These are runs of 6 systems, one row a step. Runs of the same system follow the same rule from any start.
vubef, trace 1, 9 rows:
[[ -6 -56  12   9   9  21 -30 -20   5 -29   1 -74  51  -1   0   1  -4  25]
 [-12   0 -22 -62   0 -24 -15  35  13  28 -47 -19 -32 -24  36 -24 -11  -2]
 [ 34   7 -34  -2 -58  10   9 -16  19  17   9 -36  -3  53 -37 -17  31 -16]
 [ -7  26  27  -2   3  26  44 -11 -16   3 -60   3 -17  23   8  14  -4  67]
 [ 10  17  17 -12  15  34 -15  20   7  37  36  68  22  43  12 -27  34  -3]
 [ 29 -57  11 -22  22  21   2  -5 -25 -28   1  16  49  -5 -41  19 -27  46]
 [  1  -7   8 -12  56 -24 -49  41  56  21 -40  13   8 -29 -21 -21   6 -11]
 [ 63  -9  16 -14 -44 -30 -24 -23  18 -18  -5 -56  46 -13 -12 -37   0 -10]
 [-49   9   5 -26 -21 -23  16  21  19 -10 -61 -49 -16 -19   7 -39  41  49]]
zuri, trace 2:
[[ 41  -2  14   8   2  12 -10 -15  -5  -4  13   2  29  34  19  -8 -20   0]
 [-16 -13  -2 -40  -2  -7  -2  25   5   0  -6   8  -1 -36 -23  -7   1  26]
 [ 20  -7   1  17   4   7 -23 -12  20  11  -5 -20  19  33  -3 -15  27 -22]
 [ 19  -3   1 -34 -19 -13  15   4 -11 -15 -23 -10   2 -15   4 -10 -27  34]
 [-22   8   2   0  -4  12  -9  12  26  20   0  -4   3  22  -7 -27  51   2]
 [ 39 -19   5 -17  -7  18  11 -18 -24  -9  -9  -6  20  28   9   6 -26  28]
 [-17   5  -3 -30   9   0  -6  37  24  21 -14  26  -8  -5 -22 -21  24  18]
 [ 50  -6  16   9  -9  21 -13 -28   4   8   5 -10  36  30 -14  -1   1  -2]
 [  1 -10   9 -37   5 -22   5  26   7 -13 -35   9  10 -31 -16 -21  -4  39]]
bulev, trace 3:
[[ 22 -21  22  12   2  18   7 -28 -22 -23   3  -8  36  18   0   9  -9  24]
 [-13  -7 -13 -28  30  -7 -14  43  18  12 -14  27  -9  -5   7 -17  -8   7]
 [ 45  -2   7   1 -25   1 -14 -25   8   8  19 -15  21  -7 -27   2  -3 -21]
 [-17 -11   5 -11  14 -14  12  12   5 -16 -54 -16  -3 -14  -7  -5   5  36]
 [  9  21  -7   3 -22  -5 -21   3  31  18  23 -15   4  22  12 -36  16 -25]
 [  8 -15   5 -23 -21  18  24 -15 -28 -16 -14 -20   8   9   3   8 -18  48]
 [ -4   2 -20  -9  23  15 -14  29  30  32  -8  18 -10  40  -1 -17  16  -8]
 [ 56  11  21   2 -16   4   8 -24  -9  -7   5   8  23   7 -12   5 -37  14]
 [-22  -8   8 -21  24  -1  -3  32  19   7 -30  24   3 -11 -26 -15  27  30]]
vubef, trace 4 (9 x 18):
[[ 18  27   2  32  28   8  -3  -2  19  15 -12  15 -19  25  10  17 -32 -14]
 [ 15  18  24   1 -17 -10  10 -11 -19  -8  26  36  10 -33 -12   6  -2  -4]
 [-34 -21   8  30  28  -9  -9   4   0 -28   5   2  14 -12  -2   3  22  -6]
 [  0 -10  -7  -6   4  -9 -23   2   4  -8  17 -26   3 -17  33  -2 -39 -15]
 [-16  -2 -27 -14 -28 -17   9   0  -2   5   0 -20 -28 -27 -14   9   8 -21]
 [ -4  17 -12  33  -9   1  15 -19  -1  -2 -11 -20 -23  31  12   9   5 -16]
 [-12  29   9   4 -12  13  26  -5 -22   3  18  25 -20   4  22  10 -16  14]
 [-18 -10  -2  16  15  21   5  -3 -18   3  34  38   0   6  -9  23  14 -13]
 [  8 -19  -2  16  33  -3  -5  -1 -12 -18   9  20   5 -11   1  27 -38 -10]]
bome, trace 5:
[[-46  -7 -17  -7   1 -18 -11  12 -16   4  36  16 -26 -52  18  15   9 -47]
 [-31  -6 -39  42 -12  -8  14 -18  -5  -8  19 -21 -37  -5 -27  37  16 -47]
 [-43  39  -4  39  -3  -9  30 -15 -18  -3  -4  -4 -55 -18  30  35 -17 -16]
 [-33  34   5  38 -16  18  20 -21 -30  11  54  35 -28   3  23  26  19 -35]
 [-46 -11  -7  52  29  17  22 -12 -39 -28  43  37 -16   0   8  52 -16 -13]
 [-45  10  -2  45  46  -1 -16   8   0   8  43  41 -30 -36  10  43 -16 -52]
 [-25  -1  -3  56   5 -20  -1 -29 -18 -18  45   9 -18 -60 -20  55  -4 -64]
 [-79  20  -1  68   6 -32   9 -11  -8 -31  25 -12 -38 -57  13  31  16 -42]
 [-66  20 -23  49 -25  -6   9 -26 -28  -8  64 -23 -47 -25  42  37   6 -63]]
mado, trace 6:
[[ -5   9   8  44  13 -28  15 -20  -5 -21 -40  -5 -14  -8  -4  15  18 -18]
 [-19  28   8  22 -12  -8  14  -2 -14 -20  34  14  -8   5  44 -12  -8  -4]
 [-37 -23  -4  -2  -3  29   9  -8 -31   0  34  11  -3 -12  -5  28  17   3]
 [ -6 -20 -20  15  41   4 -10   6  -6   6  -1  23 -15   6   5  27 -13 -32]
 [ 14  18   0  11  -3 -17   4  -5  -3  -3  18  22 -15 -32 -12  22 -36 -21]
 [-15  10  27  36   4 -17   2 -21  -7 -16   7   7   5 -36  -8  14  20 -19]
 [-23  -9   2  28   8 -15  -3  -6 -19 -31  26  -4   6  -7  37   2  -5 -21]
 [-43 -12 -22   1  -6   2   2   1 -18  -3  33  -6 -24 -25   9  23  -3 -21]
 [-11  -6 -21  25  10   3   9 -18 -18   8   0   5 -30  -1   2  40   1 -43]]
zuri, trace 7 (9 x 18):
[[ -8  -3  -4 -12  28  27  -2  18   3  15   8  30 -10  -3 -13  26 -40  23]
 [ 22   5  16   8  16   1 -23 -10  10  26   6  28   7 -21 -23  15  12 -38]
 [ 23  -6   8  19  -1 -38   0  -8   5 -37  -8  -7  15 -30 -25  -1 -19  -7]
 [-34   8  11  12  -2 -23 -20   9  27 -15   6 -38   6 -25  23 -26  10  -3]
 [-10 -23 -14 -13 -25   3   3 -17 -29 -12  12 -40   3  10  43  -5   5 -10]
 [-31  -7 -44 -20  -7  10  23  18  -7  12 -17  -6 -42  25   7   6   2   8]
 [ 12  33  -1  14  -6  38  17 -19  -4  36   1  18 -26  40  -1  25  -2  -3]
 [  7  17  24   9  15   6  28  -2 -21  -3  -5  63  -4 -16 -27  27  -9  19]
 [ -1   4  25  38  40  -4 -25   9  24 -11  30  39  26 -13 -20   0  -1 -13]]
kigel, trace 8 (9 x 18):
[[-20  21   2  23 -23   6  -9   9  52 -12  12 -57  11  25  -8 -38   4  33]
 [  0  -8  17 -51 -25  32  18 -13 -41  17 -19 -12   4  11  43  -4   7  40]
 [  6 -14 -39 -11  16  -2  13  35   5   4 -13  43  -8  64  -5 -27  25  -2]
 [ 41   7   7  -3  12  40  -7  -2  26  20   1   0  12  29 -31  15 -51  37]
 [ 13  11  40 -25  25  -4  -9  12  11  24 -47  38  14 -26 -17  -9  25  19]
 [ 31 -19  20   6   7 -13 -36   6  30 -19  10 -11  58  11  -9 -45  19  -1]
 [-13 -32   3 -52  -6  -1 -17  18  13  -5 -26 -51  18 -26   6 -23 -13  45]
 [ 13 -11 -25 -36 -20   3 -12   6  15  31 -38 -39  -5  42  14 -36  46 -12]
 [ 39   2 -19 -20 -32   5  35  -1   0 -14 -36 -23  -1  58 -12 -21 -20  50]]
mado, trace 9:
[[ 23  29  24  13 -16 -19  16  -6 -32 -28  31  43  18  25  61 -35   0 -10]
 [-57 -30  -4  -3  -1  29   7  14  -8 -20  51   4  15 -21 -35  13  11  36]
 [  1 -30 -10   0  51  20 -41  -2   6  31 -12  -6  -1   6  24  25 -13 -38]
 [ 35   4 -25 -18 -24 -41  12   1  -8 -11  -2  11 -19 -33 -19   6 -36 -26]
 [-25  36  24  51  -8 -11   7 -18  24  -7  -6 -17  -9 -19 -23   3  33  -6]
 [ -9  -5  15  10  -3   3  13 -18 -40 -24  11  -5  11  16  63  -3  -5   4]
 [-47 -19 -32 -18  -2  12   6  27 -10   5  36  24 -17  -6 -10   6  17  -4]
 [ 15 -10 -14  22  25  28  -9 -18   2  24   0  -1 -14  18 -12  42 -23 -26]
 [ 13  17  11   0   8 -32  17   3 -15 -12 -19  40 -14 -36  -4  12 -21  -6]]
bulev, trace 10:
[[-20  10 -31 -25 -12   1  -1  17   9  45  12  29 -41 -21 -30  12  29 -39]
 [ 16   0  19  61  -1   0  13 -49 -12 -31  -5 -25  13   8 -12  31  -6  -6]
 [-58  23   6  -7  18 -16   9  36   1  -3  -7  27 -29 -27  34 -14   3  14]
 [ 10 -10  -3  13 -29  18 -11 -30 -20   6  64  -3  18   7   1  10  19 -43]
 [-30 -30 -11  -1  34  -2  18   5 -28 -24 -33   0 -20 -18   9  36 -32  24]
 [ -6  32 -13  20   0  -5 -21   5  27  37  29  18 -29  -7  -2   3  12 -62]
 [ -4  -3  25  24 -17  -4  35 -40 -45 -38  -4  -8   4 -29  -3  34  -8  18]
 [-66   1 -16  13  33  -5 -13  35  16   6  11  20 -24  -3  22 -11  31 -23]
 [ 23  -2   6  16 -27   5   0 -42 -37 -11  48 -11   9 -14  22  29 -33 -31]]
kigel, trace 11 (9 x 18):
[[ -7 -14   4 -11 -22  19   2  -5  10  -8  -1 -40  19   4 -26 -10   6  41]
 [ -2  -3   4 -19  11   8  -1   6  -4  13 -39  -7  -3  27  39 -16  15  14]
 [ 29   2 -18 -22 -18   3   8  15   8   4   7  13   3  38 -11 -26  -6  13]
 [  4  -6  10  -9  15  30   4   5  12  15 -25   5   6  19 -27   7  -1  41]
 [ 33   9  26 -12  19   1 -19   7  15  16 -21  22  22  16  10 -23   4   6]
 [ 15 -15   9 -26  -1  -4 -15  16  20  -8  -2  -1  33  -6 -28 -27   3  28]
 [  1 -21   8 -23  12  11 -28   8  23  14 -30 -34  21   8   3 -22  16  17]
 [ 30  -9  -8 -39 -21 -10  -5   7   9   5 -32 -26  10  21   8 -35   3  15]
 [  3  -1 -10 -21 -15  14  11  12  20   8 -30 -20  -1  40 -16 -26  19  42]]
bome, trace 12:
[[ 12  -7 -17 -21 -33  31 -14 -11  27  36 -14 -57   4  37 -21 -17  36   4]
 [ 36  -5  -5 -35 -13  -7  36  -3 -31 -12 -62  -4  -7  32  28  -9 -20  39]
 [ 20  33   9 -24  -5  30  -1  27  32  37   5  38   7  50 -12 -40  13  32]
 [ 62 -34  24 -17  19  33  -9 -21 -15  -3 -15   5  50  27 -14  13 -32  37]
 [ 17  -7  28 -31  40 -27 -29  45  35  -3 -35  36  35 -19 -11 -46   6  24]
 [ 56 -26   3 -21 -25  -7 -44  -8  41  -3   6 -58  53  -6 -36 -31  -9  -2]
 [ -3 -24   7 -57 -20 -31   5  13   5 -19 -73 -52  13 -29   0 -38  18  50]
 [ 32  11 -26 -42 -49   3 -11  12  35  30 -20 -48   3  65  16 -66  32   5]
 [ 44 -17 -13 -68 -37  32  43  -3 -28   4 -49 -15   3  51  -5  -9 -26  77]]

Which system made each of these runs?
trace 13:
[[  3 -15 -19 -15  -6  23  -4  -7  11  24 -21 -33  -6  26 -13   2  16   3]
 [ 23  11 -10 -18  -1  -3  15   9   5  10 -39   5 -17  27   2 -10 -12  17]]
 => mado
trace 14, 2 rows:
[[ -5 -25   5  14   8  33 -14 -17  19  16 -22 -36  21  30 -34   3  47  11]
 [ 26  -3 -10 -33  13 -11   2  22   0  -4 -37  -3  -3  25  41 -22 -44  23]]
 => mado
trace 15:
[[ 24   1  13   7 -36   7  29 -27 -21 -28   6 -12  22  21  -8  -2  -5  34]
 [-47   7   4  -4  30  13   7  32   4   4 -11  27 -12  14  25  -9  12  30]]
 => kigel
trace 16, 2 rows:
[[ 18 -28 -19   8   8   7  -6 -15  -2   5  -7 -11  -1   4 -32  29  -4 -22]
 [  8  27   7   6   4 -27   2   4  18  -1 -30  -1 -18 -20   1  -5 -17  -3]]
 => zuri
trace 17:
[[ -8  -9   7  40 -14  -7   0 -50  -1  -6 -45 -80  -2  -1   0  16  44 -23]
 [-25  38 -13 -12 -39 -34  37  13 -24 -26   1  -4 -33   7  67 -34 -11  10]]
 => bome
trace 18 (2 x 18):
[[ 34  12  16   9 -15 -28  16 -28 -13 -13 -43 -14  -6 -22  -5  12 -12  -4]
 [-35  29   9  23  -9 -24   9  18  17 -23  13   8  -3  -2  10 -34  26   8]]
 => zuri
trace 19 (2 x 18):
[[ 41 -16  10  15  19  30  -4 -26 -14   5   4  13  20  20 -17  35 -28   0]
 [  2   8  19  -3  31 -32  -2  24   7 -11 -19  50   0 -41 -16  -4  -6   2]]
 => vubef
trace 20:
[[-15  27  -7  33   5   1   7 -15   1   7 -17 -26 -35  20  44  13 -12 -19]
 [-21  23  -5  -2 -25   5  38  -9 -39  -2  25  29 -32  -9  19  21  -7  -1]]
 => zuri
trace 21:
[[-15  50  -2  20 -46 -33  25 -12  -4   2  11  11 -35 -22  -3  -9  38 -37]
 [-27  -3   8  52  -3  25  33 -33 -38 -32  15  -6   1  35  18  26  11  15]]
 => mado
trace 22 (2 x 18):
[[ 27   7 -15  -2   3   3 -25  -7  29  41  -1  -9 -18 -17 -33  24 -19 -40]
 [ 30  15  18  19 -10 -38  19 -23 -10 -24 -43  -5  -2 -23  -7   4  -7  -2]]
 => mado
trace 23:
[[-14 -14 -39   2 -17   2  10  16  30 -10 -18 -42  -5  46 -29 -27  27  21]
 [ 22  21  11 -16 -14  35  16 -14  -4  22 -31 -22  -7  43  30  -2 -25  42]]
 => kigel
trace 24 (2 x 18):
[[-12 -25  -1 -16  16  -5 -28  12  11   0 -14 -30  14  -2  28 -19   4  -1]
 [ 11  -6 -33 -28 -31  -7  -2   4   8  10   1 -33 -14   4  -4 -12  -9 -11]]
 => mado
trace 25 (2 x 18):
[[ 63 -22 -27 -30  -2   3  -8  10   1  16  -7  25  20  64  -3 -29   9 -16]
 [ 15  -2  -1 -17  15  11   5  23  39   1 -42  -7   5   7 -55  -2 -32  64]]
 => kigel
trace 26:
[[ 25 -10 -18  20 -12 -33  -1   2  15 -37   7 -14  19  19 -16 -26   0 -14]
 [-31  21  20  -1 -10   5   0  -2  17   2 -15 -39 -11 -31   3   2 -12  34]]
 => vubef
trace 27, 2 rows:
[[ 13  10  39  31  33  30  -3 -25  16  17 -44  -4   9   7 -30  31   0  27]
 [ 28   8  28 -20  10 -31  -9  17  -7 -16  -1  42  28  -7  39 -41  -8   2]]
 => mado
trace 28, 2 rows:
[[ 26  29 -16   1 -15 -52  12  22  16 -13  -7  36 -13   3 -12 -37   7 -25]
 [ -6  12  18  17 -25  35   4 -23  18   3  14 -44  10   0 -30  12 -12  40]]
 => bome
trace 29 (2 x 18):
[[ 10  40  26  18   1  14   2  -9  -5  16  19  36   4  32  38 -12  10 -10]
 [ -3 -24   3 -13   7   8  20   9 -35 -26  24  47  18  -4 -13   8  -8  27]]
 => bulev
trace 30, 2 rows:
[[-16  -3 -43 -32 -15 -43   6  38  -2  -6  18  28 -30 -30  -3 -16  -6 -30]
 [  1  18   0  51 -13  22   0 -39  17  14  10 -38 -14   8 -34  37   2 -19]]
 => mado
trace 31, 2 rows:
[[ -6   6  -9  18 -19  31  -7  -5  31   4  53 -22   5  -4 -59  19 -27  14]
 [-16 -15  31  -2  31  -3  -6 -18 -24   2 -50  -9   1 -30  33  20  14  -2]]
 => bome
